Turns in one plane each, and the order they were made in; the first pair answered
Q_884 (before -> after):
[ 1  4  5  3  1  1  4 -5  7  3  0] -> [-3  3  8 -2 -5  6  3  0  2  1  2]
[ -3   0 -13  -1  -7   0  -6   0   4  -6 -11] -> [  2  -1  -2   7   6  -3   1 -10  10  -1 -12]
[ -2  -9 -20  -6  -5  10  -3  -9   6  -2  -4] -> [  2 -10  -9   2   7   7   4 -19  11   3  -4]
[-21 -13   8  -4  -4   7   3   2 -11   6  -9] -> [-17  -9 -15  -3  -7   3  -7   4  -6   2 -15]
Q_856 (before -> after):
[ -2  -6  -4   0 -13   6  -8  -1   2  -5  -2] -> [  3   2 -13   4  -4  -1  -5  -2   8  -3  -6]
[-1  3 17 10  2  5  7 -5 -1  5 -3] -> [-3 -5 16  9 -6 10 -3 -5 -2  2 -5]
[ -2  -2 -19  -2  -4   5 -15   1  -3  -5  -8] -> [  4  12 -20   1   9  -5  -2   0   3   0  -8]
[ -3 -22  13  13  21   1   1 -25  -2   5  -6] -> [ -4 -24  12  12  18   2  -2 -25  -3   3  -6]
Q_546 (before -> after):
[  3  -2   2   7   8  -1   1 -10   4  -3  -3] -> [ 2 -4 -5  6  2  2 -7 -7  4 -6 -4]
[ 0 -2 -1 -3 -4  1  0  0  1 -1  3] -> [ 0 -1  1 -3 -3  1  2  1  1 -1  4]
[  0 -33  -8   8 -14  13 -30 -14   3  -6  -6] -> [-11 -25  -3 -11 -28  19 -21   4 -12  -9   2]
Then:
(two turns a pair)
[  0   0  20  -3  14 -11  11   4   3   7   6] -> [ -6 -10  -4 -12 -12   1 -15  16  -4  -4   3]  Q_856 Q_884
[-18  -6  25  -6 -13   0 -21   9 -14   6  14] -> [  0   8 -22   8   2 -18 -33   1   8   6  -1]  Q_856 Q_856
[-4 15 20  0  2  0 14  3 -4 15 -9] -> [ -6  -6   3   1 -18  13 -18   3  -6   5 -15]  Q_856 Q_856
[  0  -6 -17   0 -12   1 -17   2   1  -7  -2] -> [  2  -8 -17   5  -7  -1 -18  -3   5  -6  -4]  Q_884 Q_546
[ -1 -23  -1  -7 -12  18  -8  -6  -5   0  13] -> [ -2 -13 -14 -14 -16  15  -6   4  -7  -2  13]  Q_884 Q_546
[ 0 -4 28 -8 -4  5  6 -3 -8 -2  9] -> [  5   7 -20 -11 -12  -3 -13   7  -2 -11   0]  Q_884 Q_856
[ -4   4  -2 -10  -7   0   7   9  -3  -2   3] -> [ 3  3  5  1  8 -6 12 -3  6  3  0]  Q_546 Q_546
[ 11  -3 -10  19  -1  -4  -1  -8  11   8 -12] -> [  2 -15  16  15  -9   8   1  -8   1   9  -6]  Q_884 Q_856
[  1 -20  29  10   7   7   1 -16   0   4   2] -> [-10 -13  27  -9 -11  14   4   4 -15  -1   9]  Q_884 Q_546
[ 13   2   1  18  21 -13   4 -14  16  14  -5] -> [ -4 -17  34   6   0   8   3  -9  -4  11   6]  Q_856 Q_856
[ 11  -8  -2  12   2  -1 -10  -8   7  -9  -9] -> [ 9  1 15  9 11 -5 10 -6  4 -4 -4]  Q_856 Q_856
[  5  21 -21  -9  -1  -9  -1  15   1  -4   1] -> [  8  23  -4  -2  14 -15  14   7   5   3   3]  Q_546 Q_884
[  9 -27  21  20  -1  12 -24 -20   5  -3  -3] -> [ 18 -12 -19  21   0   1 -32 -14  14  -7 -11]  Q_546 Q_856
[-23  11   6 -14 -15  10  20  25 -16  -6   6] -> [  0   8 -43  12   1  -4  -9   4  13  -8 -15]  Q_856 Q_884
[ -3 -17  -9 -12 -19   7 -26   9 -20 -10 -16] -> [ 12 -19  20  15  20  -7  -5 -21  -2   4 -19]  Q_884 Q_884
[ -7  -1  -3  -8  -3  -1   0   7 -12 -10   1] -> [  2   1 -12   4   9  -9  -1  -3   0  -7  -5]  Q_856 Q_884
[ -4  -2   1   7   4   5   0 -10  13   8   4] -> [-8 -5  8  4 -2  9  1 -6  8  7  7]  Q_884 Q_546
[ -2  -6 -11   0  -4  -6   0  -8  11   1  -6] -> [ -8  -2  -8 -10 -13  -3   5   3   3  -1  -2]  Q_546 Q_546
[-11   8  -1 -18  -3  -5  10  19  -7  -1   6] -> [ -6  14  -6 -14   6 -11  13  16  -2   1   5]  Q_884 Q_856
[ 14  21 -25  14   9  -9   7  -8  18  -4   9] -> [ -5  -5  32   5  -6  14  13 -10  -3  -3  23]  Q_884 Q_856
[  7   0 -17  10   2  -8 -10  -6  12   2  -7] -> [  4  14 -18   2   3 -13   3   4   8   4  -3]  Q_546 Q_856
[ 1 -1  7  9  5 -5  6 -6 -9  1 -3] -> [ 1 -5 -5  9 -1 -2 -6 -6 -8 -3 -6]  Q_546 Q_546
[ -9  -4  30  14   6  -1   4 -13  -9  -2 -11] -> [-12 -14  18  12  -8   6 -14 -11 -11  -8 -14]  Q_856 Q_546
[ 10  -1  -3  14  20 -10  -3  -8  14   5  -5] -> [-11  -6   7 -13 -14   9  -6  16 -12  -4   6]  Q_884 Q_884
[ 11  14   4  13  11  -4  -4 -33  16  12  11] -> [ 12  20  -4  11  11  -8  -2 -29  17  12  11]  Q_546 Q_856
[ -9  -6 -11  -3 -15   5   2   2  -7 -12  -1] -> [ -4   3 -20   0  -7  -4   7   3  -2 -11  -4]  Q_546 Q_884
[-4 -9 10 -9 -4 12 -2 -3  2  0  6] -> [ -4  -5  -5 -12  -9  11  -7   2   3  -3   4]  Q_546 Q_884
[  2  18   6 -10  11  -8  20   0   0   3   4] -> [ -8  -9   5 -14 -16  13  -9   1 -10  -7   3]  Q_856 Q_856
[ 5 -5  6 12  8 -6 -7 -1 -2  8 -7] -> [  3  -9   8  10   4  -3 -10   0  -4   7  -7]  Q_546 Q_884
[-2  2 -7 -5  7 -4  6  3  0 -2  2] -> [-5 -2  3 -6  5  0  7  3 -3 -2  4]  Q_884 Q_856
[-6 -6 22 -1 -5  3  7  0 -5  1  5] -> [  2 -13  14  11   2   0  -4 -13   6   2  -2]  Q_546 Q_546
[ 2 -2 15 -3 11  0  5 -7  2  5  1] -> [  1 -13   4  -2   0   6 -13  -8   1   0  -2]  Q_856 Q_856
[ -4  -8 -11  -5  -7   7  -2  -1  -6  -1   0] -> [-5 -1  4 -7  1  4 13 -1 -8  3  5]  Q_546 Q_546
[ 16 -13   4  22   7   6  12  -8  19  17  -6] -> [  4 -28   4   9 -19  23  -6   3   5   8  -2]  Q_884 Q_856
[ -5  -1   3   9  14 -10  16   8   1   2   0] -> [-12 -19   5   5  -5   4  -2   9  -7  -4   1]  Q_856 Q_856
[ -8  11   3 -15  -5  -7   5   7 -11   3  10] -> [ -6   3 -13 -12 -13  -4 -12   6  -8  -2   4]  Q_856 Q_856
[ 14  14 -19   8   7 -11  -2   2 -10   7  -2] -> [  5  17   3  -2   3  -6  13   9 -21   9   7]  Q_856 Q_884
[-2  7 -6  7 15 -7  7 -5  8  0  0] -> [-15   4   0  -9  -4   4   5   9  -7  -5   6]  Q_884 Q_884
[ 15  17 -14  -8   5 -16  23  -3   7   1  -8] -> [ 17  10 -27  -6  -1 -13   9  -4   9  -3 -13]  Q_546 Q_546
[ 4  3  8 -4 23 -4 15 -9  5 -1  8] -> [ -4 -20  10  -9   0  14  -8  -8  -4 -10  10]  Q_856 Q_856
[ -1  -9  16 -11 -17  -2   9   9  -5   1  13] -> [  9 -13  19   7   2  -9   9  -9   9   6   7]  Q_546 Q_546
[ 11  -6  -4  -1  -1   4 -10  -4   9 -21 -12] -> [ 13  -5  10   4   9   1   1 -10  11 -16 -11]  Q_884 Q_856
[ -2  18   1  -4   5 -11  16   5   2   6   4] -> [-2  6 19  1  7 -6 15 -4  1  8  5]  Q_856 Q_546
[ 13  -4  -5   9   5  -7  -6 -21   0  -4   1] -> [  2  -3  18  -4  -3   0   7 -11 -14  -3  11]  Q_856 Q_884
[ 1  5 18  5 19 -1 23 -5  0  8  5] -> [  4  -8  20  13  19   3  11 -14   3   7   2]  Q_546 Q_856
[ -4  -4   1   2  -5 -14   3   7  -4   3   3] -> [ -3  -5  -5   4  -5 -14  -1   6  -2   3   0]  Q_856 Q_884
[ -4  -6  23 -17 -10   7  13  -4  -9   3  18] -> [ -3   9   1 -25 -14   1  15   9 -10   0  16]  Q_884 Q_546
[ -2   6 -15 -11 -18   4  -8   8 -10  -9  12] -> [ 10  20  -4   3  12 -13  14  -6   4   2  11]  Q_884 Q_856
